In the data rows, 128 means zero.
Here are some points:
[138 115 131 145 145 116  99 133 119 151 128 101 127 128 123 126  80 107 122 131 120 102 118 112]
[122 108 129  99 136 130 156 101 176 141  82 155 133 129 107 140 144 107 111 104 119 175 107 128]
[ 69 150 174 112 139  89 150 136 174 122  94 144 143  54 120 162  98 168 193 180 123  99 107 155]
[165 126 113  95 113 180 163 130 129 149 123 175 120 161 155 104 158 117  85  89 126 198  82 123]
[152 132  39 164  75 121  88  66 107 179 160 158 168 120  74 162 129 100 119  76  93 113 135 138]
[ 72 102 144  93 149  88 126 110 143 173 109 167 104 115 127  93 116 102 108 138 156 145 127 146]
[136  94  80 148  65 145 109 120 168 112 168 135 155 181 100 128 185 165  94 114 148 174  84 114]
[127 119 120 166 149 156 121 150 127 164 106 159 165 163  93  67 123  90  85 108 163 165 150 150]
[137 113 141 210 179 131 119 145 116 119 130  72 162 138 119 123  89 172 181 150 168 110 108 122]
[142 152 131 163 139 141 156 126 135 129 137 109 146 168  91 119 111 157 138 169 120 175  95  96]
[173 110 130  59 133 134 181 107 120 136 121 130  78 134 175 116 151  98 112  86 126 135 130 141]
[148 104  40 144 107 154 125 107 124 155 143 135 144 153  85 121 144 104  98  72 116 113 138 154]
[182 108 111 136  58 106  95 113 148 157 158 140 146 192 122 144 197 112  50  94 161 129 113 112]
[157 168  56 204 123 225 103 156  61 113 193  86 126 181 128 107  88 178 106 139 107 174 109  89]
[165 151 189 100 144 123 199 135 151  70  68  94 144 121 164 157 107 102 197 145 102 126 117 107]
[155 141 117 104  94 125 112 135 140  96 151 138 137  87 146 168 142 127 151  98 111 144 143 117]
[128 149 179  42  94 113 172 155 155  83 111 157 132  67 166 178 128 146 182 155 101 153 100  62]
[113 184 141 128  85 151  95 212  79  76 193 185 140 135 147 157 125 151 123 193 163 164  83  40]
[112 117  88 155 155 175 137 165 129 127 124 142 139 131 100  96 116 154 133 130 116 168 134 150]
[ 89  77  74 160 131 133  90 115 165 194 136 176 171 155  76  89 155 143 112 103 163 114 153 197]
[ 71 122 129 148 147 142 108 106 131 198 109 184 124 140  97  72 121 129  93 111 173 130 175 174]
[123 154 103 157 161 208 116 222  27 114 163 150  81 148 161  44 102 138  51 157 133 157 118 169]
[ 78  85 121 170 116  11 114  88 218 149  76 163 197 121  38 177 134 116 177 114 153  88 143 173]
[111  71 145  88 168 157 185  81 176 140  62 109  91 133 150  96 162 101 117  93 110 123 149 192]
[158 157 186  81 178 160 173 167 109 126  74 101 116 104 185  98 105  96 131 148 108 177 111 119]
[136 104 125 147 131  85 102 149 172 147  86 162 203 138  80 167 137 109 144 113 138 140  80 133]
[122  81 120 128 121  98 110 160 167 137 120 175 178 151  91 155 157  97 110 101 164 148  98 100]
[ 97  60 137 178 124  66 130 110 195 116  65 165 207 125  78 168 158 134 189  67 172  53 176 181]
[164 150 118 124 123 150 131 166  85 126 154 129 124 145 148 125 127 125  92 136 113 146 108  84]
[148 146 146 165 111 128 110 156 113 144 146 120 159 165 114 139 103 122 110 137 148 133  81  83]
[114 132 127 118 124 114 116 128 166 139 110 163 162 128 109 126 150 118 109 114 156 135 197 148]
[116 116  80 182  73 100  99 104 159 128 143 166 181 146  63 137 155 144 157  88 171 101 173 141]
[185 145 129 156 168 169 121 196  66 120 152  72 101 120 205 115 122 127 116 120 138 122  91 162]
[108  93 104 130 155 140 163  96 184 129  81 116 142 113  86 107 138 120 151 109  94 164 135 181]
[171 142  81 167  85 137 125 126 142  68 137 135 164 135 106 183 155 164 171 109 107 106 157 134]
[135 149 142 114 149 150 171 132 128 117 126 129 120 121 153 137 134 141 162 119  94 142 133 129]
[107 131 187  87 142  63 156 120 144 105  98 119  93  65 149 160  89 109 175 151 136 100 125 120]
[105 117 207 122 200 123 123 156  88 179 105 109  94 115 180 109  83 148 116 198 167 141  45 135]
[149  97  96  65  68 125 112 132 132  64 166 162 158 122 166 160 211 101 118  78 157 113 139 121]
[149  81 101 140 149 132 153 116 177 110 108 115 176 121 104 147 158 142 159  68  91 132 128 164]
[156 105 145  43 140 141 189  94 143 129  94 139  65 122 173 125 170  92  99  88 116 154 135 139]
[ 90 144 138 117  36 103  66 141 125 121 202 177  91 142 181 180 199 180  85 173 208 101 103 114]
[158 112 116  86 125 116 147 136 123 113 144 107 110  86 150 166 126 125 132  99  68 123 108  84]
[135 129 167 133 162 134 126 166 102 102  87 116  94 139 167 107 157 101  94 141 172 112 136 137]
[125  77  90 127  30 103  17 164 140  62 207 173 154 113 125 195 170 171 140 116 171  67 138 128]
[112 143 126 144 159 150 143 174 124 128 106 132 148 127 101 107 101 137 123 151 119 184 123 132]
[126  96 103 166 152 158 151 128 136 126  94 115 147 127  93 107 126 128 149  87 109 152 163 161]
[135 123  79 151 113 118  77 175 137 129 139 184 203 114  56 130 100  98 146 131 119 171 108 131]
[144 150 167 122 150  97 150 103 107 149 101 117  97 126 139 139 110  60 121 128 134 125 142 106]
[161 147 117 152 114 124 148  89 109 135 118 120 123 134  95 152 128  76 136  86  87 114 164  87]
[169 212 112 164  90 192 102 147  66  84 192  74  64 150 173 170 114 191 123 155  54 109 183  80]
[112 109 148 127 105  65 146  84 166 125  95 157 131 104 107 162 141  68 154  92 160 107 138 125]
[112 145 118 122 139 139 153 102 162 163  86 156 143 135  72  98  88 114  91 163 115 176 122 146]
Here are 26 more points, each followed by its number:
[ 91 108 105 129 144 143 113 153 146 164 129 185 143 110  94  90 120 150 110 129 134 188 140 164] 0
[107 124 153 150 157 117 111  97 106 179 151 122  80 127 153 151 116 163 107 156 138 111  97 154] 1
[ 87 149 128 101  98 108  97 153 126 122 155 170 152  83 128 160 136 144 145 134 144 136  93  73] 2
[159 181  60 180  95 199  79 135 101  85 194  58  65 182 168 164 131 213 118 153 118  96 127 104] 3
[110 142 149  94 113 107  69 133 103 159 161 135 137  95 149 127  81 124 130 165 143 130  89 119] 4
[112 149 113 175 111 123  71 132  76 128 196  87  87 172 128 120 126 184  90 198 146 122  74  75] 5
[131  69 120  82 144 137 177  91 182  97  93 116 108 128 129 116 162  80 140 101 101 143 148 168] 6
[137 112  94 120 119 150 155 151 121  81 131 135 121 140 100 106 125 106 138 120 103 180 112 104] 7
[110 162 178  86 160 113 152 121 137  78 120 131 114  85 174 148 142 151 181 159 119  87 174 148] 8
[151 127 142 146 142 143 100 181  94 119 163  71 117 147 168 130 104 153 105 167 139 118  58 108] 9
[ 75 139 155 106 163 145 143 116 154 183  74 149 132  96 123 116  77 117 105 146 112 155 134 181] 10
[ 98 110  87 168 125 120 149  67 194 125 117 116 148 141  52 141 139 180 176 127 109 135 129 164] 11
[104 164 106 114 127 144 115 192  88  82 165 171 180 108 110 103 105 106 146 160 136 163 110  80] 12
[105 122 152 127 174 124 141  72 124 169  85 106  83  97 145  98 135 120 130 128 120  90 164 185] 13
[129  85 161 149 164  96 135 159 148  84 121 114 166 124 138 160 130 166 195 137 160  89  84 120] 14
[118 134 131  94 110 156 160 150 157 133 126 140 132 104 130 128  91 144 127 126  81 192 114 119] 15
[ 56 139 182 109 185 146 153 124 113 186 115 122  78 114 162  75  58 156 123 189 131 154  96 178] 16
[154  65 105 161 104 108  95  76 144 177 135 128 124 175  94 143 178 115  66  81 144  93 125 150] 17
[116 132 174 106 166 114 158 106 115 102  84  86  67  89 171 127 113 109 182 129 119  64 156 147] 18
[149 123 118 121 142 114 129 127 112 113 132 116 122 103 138 149 138 136 141 108 115 119 148 112] 19
[159 164  47 182  43 156  77 116 118  92 198 108 142 181 102 176 162 179 102 152 142 115 134  73] 20
[114 134 106 108 161 141 130 168  91  77 130 134 128 114 124  83 113  98 151 164 121 137 139 151] 21
[132 191 196 169 185 155 171 115 101 144  98  35 126 166 137 103  73 147 129 194  99 118 174 133] 22
[186 118 127 134 155 130 100 153 107 142 126 114 133 137 147 139 145  80  89  91 111 131 119 115] 23
[112 180  99  82  71 160 110 121  88 163 176 206 130 101 137 133 132 140  75 150 116 186 126 112] 24
[132 133 129 106 138 103 117 150  97 103 127 153 109 115 144 133 150  97 132 121 153  98 161 111] 25
Which of these numbered points is nearest to each point below by angle, seen from the average point of the first points? Its number follows each.
[191 180  91 165 115 199  90 146 100  93 189  66 110 162 187 148 143 174 130 126 117 138 116 109] > 3
[ 81 114 119 130 116 134 104 131 116 160 163 170  60 133 148 126 138 168 103 151 167 115 111 157] > 1
[161 135  92 110 121 154 162 107 110 141 133 144 123 154 122  98 139 105 121  92 102 155 132 139] > 7
[151 156 153 166 143 139 115 146  92 142 145 117 127 196 123 127 160 126  62 165 152 134 115  78] > 5
[145 132 160 135 157 115  77 157 103 153 135 132 136 107 157 132  97 134 155 137 147  79 125 142] > 4
[117 160 121 122 166 179 108 190  25 126 151 126 124  59 164  45  87  93 119 150  94 115 157 180] > 21
[ 71  68 186  95 168  97 128 128 137 169 114  96  85 127 179  50 119 119 129 142 192 107  79 147] > 16
[ 86 115 140  99 101  53  94 135 151 127 139 157 154 107 118 157 125 134 150 141 166 128  86  76] > 2
[ 92 100 128 124 160 111 142  94 133 156 119 125 100 114 128 104 132 141 147 119 134 122 130 152] > 13
[109 154 113  42  94 140 140 145 118  43 168 121  53  80 200 174 186 180 141 169 128 112 152 141] > 8
[142 164 146  91 132 153 187 135 122 130 113 122 100 159 125  85  80 116 105 171  97 194 118  69] > 15
[168 130 160  91 173 187 212 175  54  88  89  92  64 146 185  65  77  56 116 141 100 190  83  95] > 7
[122  80  48 154  99 115 131  84 168 124 135 104 158 132  57 142 141 142 146  93 101 109 111 134] > 11
Here are 26 other points, each followed by its number:
[148 112 122 138 154 128 124 115 130 148 109 104 131 135 128  98 118 104 130 106 132 116 134 152] 0
[114 184 161  85  87 103 113 142 147 108 159 158 145  37 134 170 108 159 146 163 104 148 150 106] 1
[130 133 178 123 153  94 127 119 120 164 101 118 122 138 132 145  85 102  94 162 154 119  79  73] 2
[ 71 157 154 122 159 118 124 130 140 130 134 139 138  76 141 135 103 162 176 164 138  98 123 144] 3
[139 172  92  83 104 173 127 190 125 119 147 184 173  60 136 123 125 115 126 123  53 201 154 134] 4
[128  94 159 137 164 132 149 139 161 114 107  83 146 145 153 143 148 165 153 131 142 141  74 128] 5
[ 92  90 133 160 157 109 121 122 141 122  96 110 129 124 114 109 143 132 156 118 161 100 159 142] 6
[173 125  75 116  72 135 129 122 146  99 130 144 153 141 119 173 173 121 122  78 114 123 151 132] 7
[158 107 133 120  93 102 111 104 152 133 123 138 121 112 139 174 146 104 117  72 142  97 166 139] 8
[144 100 159 130 121  91 128  95 138 179 109 148 140 180 135 138 157  68  62 113 177 123  79  91] 9
[ 86 110 178 129  99  68  76 150 175 119 153 150 170 132 136 161 124 188 178 170 193 107  50 127] 10
[118 166 137  89 138 112 148 152 119  54 144 149 155  62 136 146 131 134 180 150 123 131 161 119] 11
[125 103 100 181 113  99  93  69 132 171 142 119 112 162  81 155 163 165 117 132 143 105 105 139] 12
[122 129 100 168 151 168 102 203  60  96 150 132 143 114 108  70  85 119 127 143 127 163 117 146] 13
[104 153 179 113 179 115 134 111 104 181  86 137 119  85 152 114  89 106 126 163 135 149 105 139] 14
[176 144 173  93 161 139 189 131 130  71 103  84 130 122 196 132 142 101 193 116 115 111 151 138] 15
[ 73  90 156  92 188 132 151 117 134 165  78  95  80  87 161  97 114 114 121 140 121 133 114 184] 16
[104  86 117 103 110 119 136  98 201 148 106 131 131 116 109 148 148 133 133  99 108 145 137 156] 17
[149 107 141 118 125 134 150  88 144 138  87 142  93 154 136 139 162  65  94  65 145 103 170 148] 18
[ 91 104 163 138 200 132 133 127  92 183 126  98  91 100 159  95 108 155 124 161 138 134 103 175] 19
[113 186 144 133 161 172 156 159  82 133 137 115 138 144 111  56  59 137 110 191  96 164 167 127] 20
[139 175 150 103 121 146 170 154 107  54 158 122  92 101 160 166 107 175 180 158  72 149 140  77] 21
[130 141 154 137  96 128 128  89 180 100 131 137 159 207 131 128 224 146  79 149 172 110 193 139] 22
[119 139 162  85 173 111 124 138  98 153 133  99 108  38 183 135  97 114 140 148 103 120 115 147] 23
[133 149 155  86 128 124 176 106 113 145 122 124  94  98 135 134  75  94 123 125  85 150 121  91] 24
[103 118 104 186 165 156  99 142  99 151 115 125 156 124  84  49 119 122 130 108 155 117 196 179] 25
Which of these numbered points is nearest to each point below by angle, seen from the average point of the first points? Its number follows each.
[ 51 180 171 135 173 152 126  90 114 192  90 133 104  97 117  94  68 135 114 158  89  90 205 196] > 14
[168 155 133 112 157 194 164 217   9  84 154 127 102  95 170  81 104 104 116 135  66 187 124 100] > 13
[152 129 164 128 163  96 126 138 112 153  98 128 127 129 147 130 134  60 103 128 156 118 115  90] > 2
[143 152 109  89  74 138 140 108 106 142 145 150  99 104 124 148 111  94 101 107  72 158 140  88] > 24
[139 135 113 135 136 142  97 157 126 140 142 141 119 131 151 129 149 152 104 133 133 128 131 158] > 19
[110 122 124 108 124 134 156 103 197 121  72 159 141 135 104 135 154 111 140 116 126 161 155 146] > 17
[141 116 168 151 103  68 105 109 142 131 140  97 150 151 138 154 126 166 160 150 173  89  68  81] > 10
[151 102 131 116 104 130 119 163 110 120 150 136 121 142 152 158 157 111  90 104 155 121  95 108] > 9
[121 110 151  92 171 147 173 124 122 134  94  84  70  87 167 102 117 117 141 133 100 141 130 159] > 16
[ 88 101  98 145 143  92 109 115 170 126 117 164 152 107  94 126 144 160 182 100 164  80 156 148] > 6
[ 79 154  58  90  93 151 119 119 149 118 166 180 154  75 104 129 139 165 130 148 104 161 140 150] > 4
[ 73 139 197  84 176  98 142 114 132 160 112 110  94  78 168 113  74 141 167 165 137  97 121 154] > 3
[134 159 104 115  95 173 134 144 111 145 134 167 145 154  74 123 108  95  90 127  97 183 172  85] > 4
